In the data rows, 128 means zero.
Some points, one per row:
[150 125 113 163 126 122 107 135]
[151 116 108 160 137 138 132 152]
[120  92 129  30  70 142 108 133]
[ 46 127 165  96  96 140 172 145]
[ 72 141 128  33  81 104 132 139]
[159 123 117 166 143 147 133 145]
[ 77 146 182 139 152  62 107  88]
[106 124 146 149 134 110 126 161]
[122 127 142 164 161 139  60  87]
[146 102 102 151 135 143 124 156]
[108 201 135 137 178 111 104 118]
[108 121  53  39 132 112 143 158]
[124 122 129 155 143 141 141 166]
[167 129 111 173 117 123 106  98]
Then 26 other points, each followed by its number:
[125 142 101 186 135  82 158  99] 0
[105 151 149 193 106 133 160  69] 1
[ 90  98 125  59  85 122 110 156] 2
[122 131 137 144 144 152 105 160] 3
[115 174 174  48  95 118  99 126] 4
[110 123 114 129 135 135 119 175] 5
[ 35 122 148  78 100 135 159 148] 6
[143 151 110 164  94 163 186 110] 7
[139 167 164  59  65  91 141 111] 8
[ 85 105  89 164 217 126 110 102] 9
[134 137 134  82 129  94  42 102] 10
[110 172 206  86 116 138 102 123] 11
[120 139 165 157 151 127 144 156] 12
[138 110  98 156 127 135 126 153] 13
[147 114 110 159 127 129 123 149] 14
[170 134 115 160 128 153 142 140] 15
[161 117 123 177 130 138 114 120] 16
[ 91 111 154  13  65 126 135 120] 17
[160 123 132 175 149 151 136 135] 18
[ 19 154 122 122 143 111 119 115] 19
[ 82 167 198 102 138 112  83 108] 20
[146 150 126 151 145 128 126 157] 21
[115 135 137 149 156 172  92 143] 22
[151 122 117 159 138 140 132 155] 23
[110 134  69  76  74 125 165 146] 24
[149 109 110 161 146 156 147 154] 25
Which of these numbered points is nearest to each point below, ignoring the direction in which the first points spread most? Its number follows each.
[ 39 145 170 143 166 104 119 111] > 19
[136 146 166 121 133 142  91 151] > 3
[ 70 145 149 121  86 131 192 140] > 6
[ 38 187 154  41  93 133 170  34] > 1
[160 110 129  51  35 154 141  68] > 17
[151 123 126 174 136 140 124 136] > 23
[165 118 115 131 137 132 165 169] > 23
[120 108 125  77 102  88 138 171] > 14
[159 149  83 157  79 115 174  57] > 7
[171 127 131 175 155 152 138 127] > 18
[134  78 102 131 122  35 152  95] > 0
[153 162 177  96  93 122  87 113] > 4
[152 138 213 100 170 185  86  87] > 11
[152 109 127 115 169 111  50 116] > 10
